Turns in one plane each, and the order they were made in; the first pair answered
R:
[-12   7  14   1 -16 -11 -13 -26  -2  -1   5 -34   3   4   1  14 -11   0
   8  -9  10  -2   4]  ->  [  4  14   2  -1 -26   8 -10 -14  -5 -12   8 -22  -7   1  21  -2   3  -8
  26  -8   0 -14 -13]
[  4 -10 -17  -7   1 -18  14  14  -1  16 -27   8  -5   7 -10  -6   9  -2
 -19  -6   4  -6   2]  ->  [-12 -11  -7 -14   2 -11   1 -12   2  17 -22  -6  -8  15 -16   2  -8  -3
 -16  -5  18  -2  11]
[ 11  -3  -4   2  -4  -6   7   8  -6   4  -8   4   5  -5  10  -4   1   6
   3  -3 -11  -5   4]  ->  [  0  -6   1   4  -2 -12   6  -1  -3  11  -8   0   8  -3  -2   5  -7  10
  -8  -6  -3   0  14]
M:
[ 10   7 -14  -9  -1  21  -1   4   5   3 -11  23   2   5  21  -2  11   0
  -2   0  16  20   4]  ->  [-16  -1  10  -7   4  15 -11 -17   6   2  -1   0   3   7  -1  16 -10  -3
   1  -2  26  23   7]
[ -1 -15   2  12  -3   3  -8  -2  -3   2   0   5   7   1  -4  -3  -4  17
  -6  -3   3   8  24]  ->  [  6 -13  -4  12  -6   0  -5  -2  -7   6  -2  11   4  -2   4  -6   4  17
 -10  -4  -3   3  27]
[  9   9 -13  -4  -2  11  19  23   0 -14   9  11  -6   1 -10 -12   4   6
  12   3 -14  -5 -12]  ->  [-14   4  13   0  -1   5   6  -8  -3  -7  20 -11  -7  -2 -24   9 -20  10
  14  -2  -9  -9  -7]
[  4  -9   0  -1  -3   8 -20  -5 -11  -2   4 -15 -22 -19  16  12   8 -17
   9  -2  22  -6 -13]  ->  [  9 -11 -12  -5  -4  17 -17  12  -3 -12   1  -3 -17 -16  14   0  15 -15
  11   2  21   3 -16]
G:
[ 18   9  17   3 -13   0  -3 -11 -24  17  18  -8 -15   0  11  -8   7   8
  24 -18 -26 -11   2]  ->  [  3  10   9  -1  -4 -21  -7 -25  -4  13  22 -21  -7  11 -16  -5  -4  17
  13 -18  -5   3  22]
[ 27   3 -20  -6 -13 -12   2   3  15   6  -2   5  -6   7  24 -17   5  -7
 -11  -6 -14  -4  11]  ->  [ 23   4 -24 -12 -10 -12   0   0  25  -2   1  -4  -3  13   1 -18   2  -1
  -9  -6   0   5  22]
[  8   3   5  -7  10   0   6   6 -12  -1   7   5 -23  -7  11 -11 -10  14
 -13  12   6   6 -13]  ->  [  4   7   2  -9  15  -6   6   0  -3   1   9   3 -19  -2   3  -8 -14  19
 -18   9  13   9  -5]

(2 to 3 turns a pair)
[  1 -13  -8  12  -2  27  -1  17  -8 -18  -5  10  -1  -6  11  -3   5  -9
  18  -2 -15  -6 -22]  ->  [-11 -13 -10  23  10 -13   8  23  11  -8 -11   8  22  -3 -20  10   0  10
 -19  -7  -5   3  -2]  R, G
[ 10  -4   2  11   2  -2  12  24  -7  -5  -8  16   6  -6  -2  -3   4   0
  -3   1 -18  -3 -15]  ->  [-15 -11  20   0   7   8  -9 -11   0  -3  -2  -6  -1   3  -8  11 -18   2
   7   0   8   6   2]  R, R
[-11 -21  17   2   5  11   0  -5   2  29 -16   6  18  -3  10  11  -3   0
 -20  -6   4  15   1]  ->  [  3 -18   7  -3  -4  30  -1   1  -6  17  -9  10   1  -3  33  -2  11 -11
   3  -1  -3   8 -13]  R, R
[  8  -1   0 -18  -1  18  -5   4  -3  -6   0  14 -16   4  18  -9  11  -8
  13   8  -1 -15 -12]  ->  [  7  -2   2  -8   0  16   5  20  -1  -9  -3  16  -6   4   5  -7  13  -2
  15   8 -11 -16 -17]  M, R
[-26  -7  18  -6  27  28   4  16  -9 -28   0  -2   0  -8 -32   0 -17  -1
  24  -1  28  13  -2]  ->  [ -6  -2  -1   4  25  13  27  48  -7 -23 -11  20  10 -17 -31  -7   4   5
   8  -4   8   6 -12]  R, R
[  4  10 -17   6  -5 -21   4   9   3   2  -1   7   6  -3 -12   3   4   3
 -13   2  -3 -12   9]  ->  [-12   4  -3   5   0  -4   2  11   4 -14   4   6  10   2 -30   6  -6   3
   6  11   7  -2   4]  G, G, M
[ -2   5  -1  -5   4 -14  -4 -15   7  11  -3 -10   2   0 -22   3  -6   3
  -3   8  11  16  16]  ->  [ 21  12 -15  -8  -4   6   1   1   1  -3  -3   3  -6  -4   0 -12  12  -8
  19  11  -5   3  -5]  R, R
[ -5   2  -6  13  -5  19   9  12  30   3 -11  19   0   1  -9   4   2  -2
 -12   5  -1  28   8]  ->  [-16  -4  10   5  -4  33  -6  -5  23   7  -6  14 -10   0   4  10  -9  -9
  -9   1   2  27   8]  G, R, R
[  6 -17   1  -9   2  19 -16 -39  -7  17  -4  13   3 -13  54   1   6   0
 -15 -14  -1   4  11]  ->  [ -9  -6 -18 -18  13   0  -9 -32  29   2  -3   0  15  12  -2  -5   0  14
 -19  -7  28  30  37]  R, G
[ -5  -8   0   1  -4   7   1  -6  -3   0   7  -6 -13  -1  14   4  -6  -7
  15  -3   2 -10  -7]  ->  [  8   1 -17  -3  -4  -1   7   9   2  -2   0   7 -10   5  18  -9   8  -5
   5  -1   7  -4  -3]  G, M
[ 12   4   1   3   8  24   3   1  -3  -9  -2   3 -10 -12  28   6  -3  -3
  -4  17   1 -14 -23]  ->  [  8   1  -2  11  12  19  16  17   3 -15   0   8  -2 -15  10   6  -1   5
  -6  15  -3  -7 -24]  M, R
[ 14  11 -14   7  -5 -28  -2  -7  -7  24  -6   4  -4  -9  27   1  17  -2
 -25  -6  -5 -20  12]  ->  [ -2   9  -2  -5  -7  -8 -22 -33  -7  14   2 -14 -14  -1  30   6   1  -8
  -5  -2  12 -16  17]  R, R
[ -1  -1  -5  10  -4 -27   3   0  10  -5  -2 -21  21  11 -33  -2 -25  16
  10 -20   7 -20  19]  ->  [ 17   0 -13   0 -12   4   2   8  -3 -23   2 -15   5   9  -7 -22  -8   1
  43 -11   0 -31  -1]  R, R
[  4   1 -13  -8   4  -9   5  18  -7   8   3   2   8   0   1  -9  20  -2
 -22   9   6  -1  -4]  ->  [ -5  -4   2  -9   2  -6 -15 -15 -14  14  11 -16  -1  -5   8   3   5  -8
 -15   4  12  -5   2]  M, M, R
[-10 -14  21  11   4 -29  10  -1  -1  14   4   7  -3 -12  -7  11   1  15
 -16  -1  -6   5  -9]  ->  [ 13  -7  -4  -3  -2  -7   5   5  -5   7   2  23 -18 -10  25 -16  19   1
  -5   3  -5  -1 -14]  R, M
[ -5  -8  23  -1   4  31 -23 -27 -16   6   8   3 -12   2  31  13  -8  -3
   5   6   2   2  -7]  ->  [ 12  -3   8  20   0  -6   4  14 -17  22  -6  27   8  -8  21  13   7  10
 -32  -2 -20  -2 -11]  R, R
[ 12   4  -2  17  -9 -21  15  12  -1   8   1  -1  -3 -18   1   5   8   3
  -3 -11 -22 -23 -12]  ->  [ 16  11 -20   6   0 -22  19  20  17   3  -6   6   4  -5 -15  -5  14   6
 -15  -4   0   1   5]  R, M, G
[  5   4  -9  -3   1 -20  12  13  10   2 -12   7  12   6 -23  -5  10   9
 -23  -1   5  18  10]  ->  [ 16   2  -4   3  -7 -15  13  12  -4  15 -14  14   6  -4   3  -2  16   4
 -26  -4 -16   0  -3]  G, G
